cols: S Y R E Z T H D J N
[-4 53 55 -2 54 15 18 14 -3 54]  j902
[ 47  -4  47  46  -4 -80  21  22  46  -4]  j459
[ -4  53  55  -2  54 -22 -21 -22 -47   3]  j870
[-43  84  88 -41  85   6  12   6 -41  85]  j236
[-75  30  32 -73  31 -23 -20 -23 -73  31]  j948
[ 51  51  52 -81 -81 -21  51 -81 -81  51]  j901
[48 48 50 48 48 18 18 18 -1 18]  j627
[-26  76  78 -25  76  12  17  11 -24  76]  j513
col: [-21  18] : T
col: [-43 -75  51  48] : S
count j901: [-81] : 4
count j627: [47] : 0

cols: G W A P Q M U C V B
[-33 -14 -33   4  32  24  29   6 -11 -33] = j576
[ 21  23 -42  23  32  21  21  21 -11  23] = j377
[-33 -42 -42 -42 -28  21  21   8 -28 -42] = j902
[-19   4  22 -25  24  54  23   3  -6 -21] = j948
count j902: [-28] : 2
col: [-14  23] : W
col: [21 21 23] : U
count j902: [-42] : 4
count j377: [23] : 3
count j576: [-33] : 3
col: [-42 -42  22] : A

cols: tar nogib zegez fazu ketut
[-74 -74 -74 -74 -73]  j948
[-46  27 -46  40 -46]  j599
[ 18  25  31 -75   0]  j901
col: [ 40 -75] : fazu
count j948: [-74] : 4
count j599: [-46] : 3
count j901: [-75] : 1
count j599: [-47] : 0
col: [27 25] : nogib

cols: X F K L
[24 67 27 10] : j513
[22 27 -1 15] : j576
[28 41 10 11] : j377
[ 8 25 14  7] : j459
[37 27 -1 15] : j870
[27 39  8  4] : j264
[ 9 20  5  2] : j627
[18 31  0 -3] : j948
[46 73  5 21] : j599
col: [-1 10 14 -1  8] : K
col: [18 46] : X
col: [27 41 25] : F

cols: zesa Nof nokav dulik nufos
[-14 -14 -13  59 -14] -> j902
[-30 -15 -30 -15  16] -> j576
[-15 -14 -29  61  16] -> j377
[-18 -16 -32  20  26] -> j901
[ 70 -15 -30  61 -15] -> j264
[61 15 15 61 15] -> j459
[74 55 69 55 62] -> j948
[74 55 69 60 16] -> j513
[-18 -16 -32  63  15] -> j627
count j459: [62] : 0
count j948: [55] : 2
count j902: [-14] : 3
count j264: [62] : 0
count j576: [-15] : 2
col: [61 20 61 61 55 60 63] : dulik

cols: suf lurat Safi Neb pobu Gezus Dem
[  4  -2   8  -1  -2 -10  -9] : j377
[-2 -2  6 -1 -2 -9 -8] : j870
[12 13  9 13 13 21 21] : j627
[-1 -1  7  0 -1 -6 -6] : j901
[ 3  3  3  3  3 54 54] : j264
[ 3  4 -8  2  4 12 12] : j576
col: [-9 21 -6] : Gezus
col: [ 6  9  7  3 -8] : Safi
count j264: [3] : 5
col: [8 6] : Safi

cols: Fik kupe tikol tulu bopiz Duv Gugu nir ved
[ 10  28  37  30  12 -11 -28 -36 -30] : j377
[  2 -31   5  40   2  36   2 -34 -52] : j627
[ 57 -61 -66  52  72 -40 -79  27  84] : j513
[-58 -49 -46 -36 -18   0  20  36  46] : j902
[  2 -37 -17  29  29 -16 -37   1  36] : j948
[-21  35  24 -34 -25  32  26 -32 -27] : j264
[ -4 -59 -52  55 -32 -48  44  36 -52] : j870
count j870: [36] : 1
count j870: [-59] : 1
count j627: [2] : 3

cols: Silof vema kiv ruv
[ -2 -47  18  28]  j948
[-92 -20  12  50]  j459
[29 29 -5 29]  j870
[ 13 -43  20 -43]  j264
col: [18 12] : kiv
col: [-20  29 -43] : vema
count j264: [-43] : 2
col: [12 -5] : kiv
count j870: [29] : 3

cols: fesi zub Lutub Vikis
[ 23   0  84 -16]  j948
[85 85 33 85]  j627
[-15 -43 -19  28]  j264
count j627: [85] : 3
col: [ 0 85] : zub
col: [ 85 -15] : fesi
col: [-16  85] : Vikis
count j627: [84] : 0

cols: Pas Boses Fano ginaf Kimoz Vugo
[ 33   8   8   6 -19   9]  j377
[ 18   1   8 -13   1   6]  j902
[ 29   2  11 -24  -1   8]  j459
[ 97   3  33 -77  -6  11]  j627
[ 97   3  33 -77  -6  30]  j236
[ 89   2  30 -68  -6  28]  j513
col: [1 2] : Boses
col: [-19   1  -1  -6] : Kimoz

cols: sab fes Basev Fonep surot mupaf mamo Zos
[ -2  47 -27  11  -2 -13  16  14] -> j459
[ -2  47 -27  11  -2 -13  16  -4] -> j377
[ 16 -81  21 -11   1  15 -21  -2] -> j902
col: [ 11 -11] : Fonep
find: [ -2  47 -27  11  -2 -13  16  -4] : j377

cols: kos Fiza vageg sivi Poba kesi Piro
[-40  -6   0  15  -5 -30 -27] : j599
[-14 -58  -9  27  34  -6  70] : j870
[-15  -7  26  39 -15  48  15] : j377
[-40   4   0  15  -5  34  34] : j264
[-40  -6   0  15  -5 -30  39] : j513
[-21  18  32 -34  21 -18 -41] : j459
[ 22  21  32  22 -16   4  12] : j236
[ 17  18  32 -34  21 -18 -41] : j901
[-25  31  40   3   7  -7  37] : j627
[ -6  -9 -28  20  -1  14  10] : j948
[19 -6 15 -5 -4 17 -6] : j576
count j236: [4] : 1
col: [-9 26  0  0 32 32 32 40] : vageg
col: [ 15  27  39  15  15 -34  22 -34   3  20] : sivi
col: [-40 -40 -21  22  17 -25  -6] : kos
count j377: [38] : 0
count j627: [3] : 1

cols: Ruf zevos mifu pega
[-11  11 -10 -37] -> j901
[-36 -35 -36 -36] -> j377
[-10 -35  80  80] -> j599
count j599: [80] : 2
count j377: [-34] : 0
count j901: [11] : 1
col: [-37 -36] : pega
count j901: [-11] : 1
count j377: [-36] : 3
count j377: [-35] : 1

cols: zuto kose Tefu koz Kamak nula nezap
[ 68  39  24 -35   8  84 -46]  j948
[-30 -14  41 -43 -13 -57 -43]  j236
[-53 -25  47 -66 -53 -62  45]  j870
[ 12   3  10 -33  11 -33 -33]  j599
count j236: [-14] : 1
count j599: [12] : 1
count j870: [-53] : 2
count j599: [11] : 1
col: [ 84 -57 -62] : nula

cols: bope riv Zon lalu Fogur Vosad puno mor
[ 4 -3  3  7  6  7  1  5]  j236
[-53  20 -20 -69 -44 -51 -34 -68]  j901
[-52  20 -20 -69 -68 -13 -68 -68]  j870
col: [-51 -13] : Vosad
col: [-53 -52] : bope
count j870: [-69] : 1
col: [-20 -20] : Zon
count j870: [-51] : 0
col: [  3 -20] : Zon

cols: gabi zevuz Vazo Velu fafeg Zanif
[81 82 81 80 82 82] = j948
[-61  83  62  60  62  62] = j576
[-76  78  77  76  78  78] = j459
col: [83 78] : zevuz
count j948: [82] : 3

cols: sur gike Ledus Det Ruzi Parod des reki zokam
[ 27  11 -42  28 -37  10  51  30  25]  j948
[ 26  12 -40  28 -35  10  49  29  56]  j576
[ 27  11 -42  28 -37  10  51  30  57]  j902
[ 25  20   2  29  78   9 -33  -5 -23]  j901
col: [ 49  51 -33] : des
col: [-37 -35 -37] : Ruzi
col: [11 20] : gike
col: [ 51 -33] : des
col: [-35 -37  78] : Ruzi
col: [30 29] : reki

cols: volu kesa Zogub rebu nufu Tave zoru sug vuz Gulon
[-60 -67  51 -62 -28  53  58 -31 -67 -81]  j264
[-39  37  39 -39 -55  37  37 -43 -42 -55]  j377
[ 20  17 -14  26  23 -16 -18  22  23  25]  j599
[-39 -44  38 -45 -40  39  37 -40 -47 -56]  j576
[ 58 -67  51  58  53  53  58 -60 -67  58]  j902
[ 37  41 -29  44  37 -33 -29  57 -29  37]  j513
[-46 -54  45 -59 -47  44  38 -44 -59 -65]  j870
[-30  29  29 -35 -31  28  30 -37 -36 -36]  j459
count j513: [-29] : 3
col: [37 17] : kesa
col: [-55  25 -56  58  37 -65 -36] : Gulon
count j576: [-39] : 1
count j459: [28] : 1
count j902: [58] : 4
count j377: [37] : 3

cols: sopus Rika kap Mos Virog Gira
[ 42 -64  29  61 -39  48] -> j377
[ 32 -69  32  67 -46  32] -> j901
[-40  54 -26 -26 -26 -26] -> j902
[-37  55 -26 -51  34 -43] -> j264
[ 43 -65  30  63 -40  48] -> j459
[ 48 -67  36  69 -45  55] -> j948
[-41  54 -28 -53  39 -45] -> j576
[ 47 -68  32  66 -44  55] -> j599
col: [ 42  32 -40 -37  43  48] : sopus
col: [-46 -26  34] : Virog
col: [ 32 -26 -43  48  55 -45  55] : Gira
count j902: [-26] : 4
col: [-65 -67] : Rika
count j901: [32] : 3

cols: kot nam fupo gevi nesel zep ferud boru
[-40  58  56  64 -39  56  64  64] = j377
[-10  26  22 -10 -10  23  26  22] = j901
[ 60 -60 -51  59  58 -53  -9 -53] = j236
count j901: [-10] : 3
col: [ 26 -60] : nam
count j377: [64] : 3
col: [-10  59] : gevi
count j236: [60] : 1

cols: Zofa Gazo robav zit pite Tasuz
[10 11 11 10  2  2] : j377
[-20 -22  39 -22 -22  39] : j236
[-50 -55 -55 -52  75  75] : j599
[-59  65  65  65 -59  65] : j459
[-20  11 -22 -20  38  38] : j264
[-20 -22 -22 -20  66  38] : j576
[ 70  76  77  72 -71 -71] : j901
[-30 -33 -33 -31  51  51] : j948
[ 50  54  55  40 -46 -47] : j902
count j459: [65] : 4
col: [ 65 -20 -20  72 -31] : zit
count j236: [40] : 0

cols: mufup bab kimo Zokud sed zoz Buta
[-2  1  3  2  1 -1  4] : j459
[-52  50 -46 -67  50 -73 -43] : j902
[-3  2  2 -1 -2 -2 -2] : j377
[-6 -5  1  2 -1  0 -1] : j870
[-6 -5  1  2 -5  0 -1] : j901
count j377: [2] : 2
find: [-6 -5  1  2 -5  0 -1] : j901

cols: Foza zefal Kavol Nor
[-41 -20 -69 -20]  j377
[66 31  0  3]  j576
[-50  32  -5  22]  j459
[12 12 12 12]  j627
[ 24 -19 -19  11]  j599
[ 48 -40  10   8]  j236
[-55   5 -22 -21]  j901
count j599: [-20] : 0
count j599: [24] : 1
col: [11  8] : Nor
count j627: [12] : 4
count j377: [-41] : 1
count j236: [-40] : 1

